Each named turn below is shown by a few rows before and after it. Which turns, in which order, take the first row of each later pair to the second? The first pair is answered.
turn Lok:
[ 1.82 -1.79 -0.15  1.72 -2.54  0.90  0.69  0.11 -2.60 -2.43  0.55  1.11
 -0.16 -1.40  0.60 -1.97 -0.59 -0.08  0.18]  ->  [-0.01  0.65  0.00  1.87 -1.57 -0.35  1.19  1.39 -0.42 -0.55 -0.56 -0.44
  0.84 -1.32 -1.12 -2.34  0.84 -3.07  2.90]
[-0.77 -0.49  0.72  0.46  1.04 -1.64  0.62 -0.81  0.21  0.99  0.52  0.26
 -0.47  0.29 -0.63 -0.06  0.34  0.59 -0.97]  ->  [-0.46 -0.85  0.74 -0.68 -0.02  0.03  0.69 -0.33 -1.53  0.39  0.80  0.75
 -0.04 -0.30  0.00  0.05 -0.54  0.78 -1.18]
[ 1.40 -0.92 -0.25  1.97 -0.50 -0.02 -0.11 -0.88  2.32 -0.36  0.05 -0.52
  0.45  1.18  0.16 -1.22 -0.58 -0.24  0.36]  ->  [ 1.34 -1.29 -0.07  0.69 -1.57  1.31 -0.21 -0.75  0.72 -0.99  0.66  0.03
  0.55  0.41  0.53 -1.31 -1.29  0.22  0.44]
[ 0.12  3.40 -1.82  1.67  2.04  1.21 -1.46 -1.13  5.37  0.87 -3.04 -0.43
  0.82  1.31 -2.10  0.52  0.10 -1.58  4.05]  ->  [ 3.30 -1.36 -2.19  2.16  1.44  1.71 -2.50 -3.70  2.63 -2.01 -1.34  2.03
 -1.08  1.92  0.53  1.41 -1.85  3.68 -0.88]
turn kotis:
[-0.89  0.09  1.78 -0.72  1.09 -0.50 -0.88 -2.01  0.46 -0.20  1.02 -0.78
 -1.25  2.12 -0.24  2.95  0.14  3.17 -3.20]  ->  [ 0.48 -0.92  1.25  1.79  0.57 -0.45 -0.66 -2.15  1.07 -1.90  0.75 -0.40
 -1.74  2.10 -0.26  1.89  0.49  3.12 -2.96]
[ 0.36 -3.45  1.16  1.69  0.05 -2.34  0.69 -1.15 -0.07  0.01  0.24  0.25
 -0.47  0.52  0.00  0.85  0.68  1.04 -3.17]  ->  [-0.12 -3.60  1.30  1.43 -0.56 -2.41  1.10 -0.31 -0.96  0.18  0.63  0.02
 -0.53  0.17  0.09  0.39  0.92  0.32 -3.22]
[-2.01  0.42  1.42 -0.75  1.09  0.31  0.82 -0.12  1.20  0.35  0.28 -0.02
  0.26  0.09 -1.89  0.79  1.57  0.62  2.50]  ->  [-1.50  0.04  1.28 -0.06  1.43  0.57  0.47 -0.51  1.68 -0.11 -0.13  0.29
  0.38  0.44 -1.70  0.84  1.28  1.07  2.68]
turn Mupa:
[-1.27  1.42  0.19 -0.27 -0.09 -0.93  0.68  0.37  1.64  0.90 -0.19 -1.03
  0.56  1.35 -0.94  0.79  1.07 -0.36  0.62]  ->  [-1.37  1.56  0.34 -1.26  0.09 -0.46  0.28 -0.03  1.18  1.04 -0.17 -0.63
  0.71  1.42 -0.82  1.67  0.52  0.51  0.19]
[ 2.27 -1.09 -0.98  1.68  1.37  1.91 -2.35 -0.06  0.46 -1.45 -3.02  1.15
  0.59 -0.59  0.64 -0.84  0.05  3.87  1.41]  ->  [ 2.45 -1.38 -0.96  2.30  1.12  1.48 -2.09  0.07  0.57 -1.83 -2.93  1.03
  0.41 -0.40  0.47 -1.05  0.20  3.69  1.17]
[-0.31 -0.16 -0.19  0.75  1.35 -2.55  0.75  0.34  1.27  1.56  0.56  0.05
 -2.28 -0.10  0.66 -1.34  0.78  0.89 -2.07]  ->  [-0.58  0.51 -0.22  1.01  1.26 -2.69  0.88  0.70  1.76  1.91  0.12 -0.25
 -1.78 -0.19  0.19 -1.63  1.12  0.01 -1.03]
Pairs:
Each pair is two turns apart.
[-0.01 -1.51  0.02 -0.57 -1.23  0.30  0.18 -0.11 -2.36 -1.22  0.20  0.60
 -0.26 -0.71  0.77  0.43 -0.59  0.97 -0.83]  ->  [-1.65  0.77  0.29 -1.91 -0.47  0.55 -0.12  0.83 -1.28  0.85 -0.74 -0.38
  0.83 -0.48 -0.11  0.67 -0.41 -0.60  1.41] => Lok then Mupa
[ 0.41  2.15 -1.30  0.49 -0.07  1.06 -0.70 -0.74  0.20 -0.46 -1.05  0.56
  0.89  0.00  1.69  0.30 -0.90  0.64  0.49]  ->  [ 0.97  1.31 -1.04  1.42 -0.03  0.71 -0.40 -0.50 -0.34 -1.18 -0.68  0.73
  0.28  0.07  2.13  0.08 -0.80  0.79 -0.89] => Mupa then Mupa
[ 0.45  0.36 -0.27  0.84 -0.54  0.95 -0.23 -0.11 -0.68 -1.45 -0.13  0.86
  0.50 -0.57 -0.03 -0.70 -0.83  0.01  1.12]  ->  [ 0.82  0.26 -0.04  1.65  0.32 -0.11 -0.19 -0.82  0.59 -1.60 -0.39  0.66
 -0.03  0.22  0.15 -0.44 -0.38  0.58  0.34] => Lok then Lok
[-0.34  1.33  0.09 -0.93  1.53  0.25 -1.61 -1.59  1.52  1.27 -0.12  0.45
 -0.05  1.26  0.05  1.77 -1.06  1.90  0.30]  ->  [-0.65  0.91 -0.07 -2.42 -0.71  2.10 -1.17 -0.18 -1.13  0.48  0.62  0.93
  0.64 -0.41  0.41  1.01 -1.77  1.01  0.75] => Mupa then Lok
[ 1.25 -1.71  0.90  4.35 -1.26 -3.11  1.95  0.96 -0.39 -1.56  1.14 -0.81
 -1.15 -0.20 -0.21 -1.81  1.79 -0.49 -1.15]  ->  [-2.58  0.87  2.11 -2.02 -0.51 -3.28  1.79  2.04 -1.90  2.60  1.79 -1.47
 -0.22 -0.48 -0.57  0.46  0.93 -0.62 -1.59] => kotis then kotis
[ 0.57 -0.41 -0.18  2.21 -1.79 -0.19  0.92  1.34 -0.14 -0.24  0.25 -0.37
 -0.27 -0.98 -1.04 -0.88  0.68 -1.26  1.38]  ->  [ 0.26  0.38 -0.35  2.49 -0.70 -0.43  0.16  0.81  1.10  0.27 -0.39 -0.64
 -0.29 -0.45 -1.19 -0.36  0.98 -1.29  1.80] => Lok then Mupa
[-1.66  2.24  0.74  0.83  1.79 -3.36 -1.73  0.29 -0.01  0.82 -0.11 -2.34
  0.83 -2.43 -1.14  1.03 -1.64 -0.36 -1.20]  ->  [-0.57  0.74  0.51  0.20  1.26 -2.35 -2.45 -0.76 -1.38 -0.06  0.58 -1.42
  0.27 -2.33 -0.12  1.81 -2.67  1.64 -2.55] => Mupa then Lok
[ 2.02 -1.67 -0.27  1.28 -1.26  1.05  1.57  1.58 -2.38 -1.01  1.35  0.80
 -1.46 -0.66  0.35 -2.38 -0.45  1.37 -1.36]  ->  [-0.55  1.95 -0.17 -1.50 -0.63  2.10  1.25  2.84 -1.09  1.78 -0.08 -0.54
  0.26 -1.12 -1.10 -1.83 -0.27 -1.24  2.56] => Lok then Mupa
[ 0.43  1.15 -0.16 -2.59  1.07  2.45 -1.65 -1.38  0.19  1.06 -1.54  0.96
  0.60  0.62  1.03  1.71 -2.24  1.83  1.76]  ->  [ 2.97 -1.81 -0.28  0.75 -0.26  1.23 -0.93 -1.90 -0.89 -2.06 -0.38  1.78
 -0.81  0.42  1.82  0.16 -2.13  2.90 -0.82] => Mupa then kotis
[ 2.19 -0.16 -0.16  2.37 -0.09 -0.26 -1.81 -0.24 -0.05 -2.37  0.45 -0.50
 -1.26  0.87 -0.79  1.15  0.68 -0.29 -0.80]  ->  [ 1.04  0.52  0.13 -0.54 -2.07  1.66 -1.62  1.07 -2.56 -1.66  0.82 -0.34
 -0.38 -0.75 -0.76  0.96 -0.26 -1.49  0.33] => Lok then kotis
[-1.90  0.86 -0.29 -2.51  2.58  0.63  1.94  1.23 -2.87  2.99 -0.30 -1.60
  0.18 -0.44 -1.73  0.81  0.13  0.13 -1.60]  ->  [-1.86  0.76 -0.10 -1.94  3.03 -0.19  2.02  1.14 -2.62  3.10 -0.11 -1.59
 -0.36 -0.09 -1.94  1.07  0.37  0.50 -2.34] => Mupa then Lok
[-0.59  0.64  0.13 -1.10 -0.41  0.77  0.05  0.51  0.35  1.05 -0.44  0.19
  1.30 -0.32 -0.16  0.24  0.00 -0.78  1.32]  ->  [ 0.53 -0.48  0.05  1.33  0.41 -1.08  0.15 -0.22  1.58  0.01 -0.43  0.25
  0.24  0.85  0.04 -0.08  0.82  0.05  0.06] => Lok then kotis
[ 2.88 -1.80 -0.12  3.84  1.20 -0.99 -0.31 -1.23  1.83 -2.41 -0.36  0.63
 -1.28  0.96  0.33 -0.61 -0.03  0.45 -0.82]  ->  [ 2.31 -1.65 -0.41  0.61 -2.11  2.72  0.15  0.87 -1.76 -2.98 -0.05  1.11
  0.24 -1.60  0.13 -1.76 -1.02 -1.00  1.50] => Lok then Mupa
[-3.51 -0.60  1.54 -2.18  1.35 -0.88  2.06 -0.25 -1.32  2.86  0.85  0.36
  1.45  0.66  0.46  2.18 -1.47 -0.17  0.05]  ->  [-0.12 -2.12 -0.03  1.99  2.68 -0.25  0.62 -2.94  1.84  0.14 -0.29  1.40
  0.60  2.43  1.33  2.11 -1.26  1.84  0.34] => kotis then kotis
[ 3.78  1.69 -0.64 -0.49  0.27  2.95 -0.46 -2.65  1.04 -1.77 -0.57  1.11
  0.88  3.35  0.93 -0.39 -0.62  4.27  0.65]  ->  [ 2.78  2.02 -0.50 -2.71 -0.84  4.40 -0.07 -1.87 -0.81 -1.49 -0.16  1.31
  1.40  2.30  0.97 -0.43 -1.19  3.59  1.64] => Lok then Mupa
[-2.21  0.39  1.99 -0.95  0.86 -1.55 -0.26  1.48  0.53  1.17 -0.73 -0.24
  1.10  0.77 -1.08  1.45 -0.28  0.37 -0.15]  ->  [-0.55 -1.18  1.43 -0.94  0.15  0.18 -1.13 -0.06 -0.18 -0.46 -0.44  0.93
  0.94  0.86  0.26  1.77 -1.29  2.72 -1.23] => kotis then Lok
[ 0.98  0.46 -0.79 -0.45 -1.37  1.51 -0.25 -0.53 -1.11 -1.24 -0.76  0.42
  0.66 -1.63  0.42 -0.74  0.17 -0.18  1.38]  ->  [ 0.17  1.43 -0.27  0.77  0.57 -1.13 -0.18 -0.55  1.47 -0.04 -1.38 -0.62
  0.23 -0.59 -0.56 -0.17  1.51 -0.97  1.39] => kotis then Lok
[ 0.45  0.39 -0.60 -0.18  0.25  1.45 -0.64  0.50  0.76 -1.24  0.01 -0.09
  0.20  0.46  0.94 -0.08  0.05 -0.72  1.77]  ->  [ 0.63 -0.09 -0.34 -0.54  0.32  1.81 -0.83 -0.14  0.33 -1.17  0.36  0.63
 -0.04  0.48  1.50  0.47 -0.57  0.27  0.86] => Mupa then Mupa
[ 0.11 -1.69 -0.64  2.58 -0.70 -2.70  1.46  0.37  0.74 -0.36  0.40  0.36
 -0.43  0.07  0.98 -1.07  0.48 -0.31 -3.30]  ->  [ 0.69 -2.58 -0.87  2.13 -1.67 -1.24  1.36  0.21 -0.63 -1.22  0.54  0.78
 -0.27 -0.67  1.34 -1.50 -0.33 -0.03 -2.95] => Mupa then Lok
[ 0.56  0.47  0.47  0.33  1.38 -0.24  0.34 -0.69 -0.10  1.37 -0.02  0.54
  0.49  0.76 -0.83  1.46  0.92  2.33 -0.50]  ->  [-0.41  1.58  0.41 -0.77  0.85  0.61  0.53  0.20 -0.45  2.04 -0.42  0.21
  1.13  0.01 -1.21  0.89  0.84  0.66  1.09] => Lok then Lok
[-0.22  1.46 -0.56 -1.38  0.86  1.44 -0.77 -0.25  0.11  0.51 -1.00 -0.05
  1.00  0.24 -0.61  0.52 -0.52  0.40  2.10]  ->  [ 1.41 -0.25 -0.65 -0.11  0.57  1.58 -1.09 -1.36 -0.18 -1.03 -0.46  0.76
  0.21  0.54  0.29  0.47 -0.94  1.96  0.69] => Mupa then kotis
[ 2.25 -2.15  2.29  1.88  0.26  0.55  1.62  2.48 -0.45 -1.26 -0.05 -1.23
 -1.95 -0.89  0.61 -2.71  0.62 -2.37 -1.83]  ->  [ 0.24  0.91  1.96 -0.76  1.45  2.35  0.82  2.63  0.72  0.86 -1.70 -1.54
 -0.28 -1.08 -0.42 -1.78  0.32 -3.77  1.84] => Mupa then Mupa
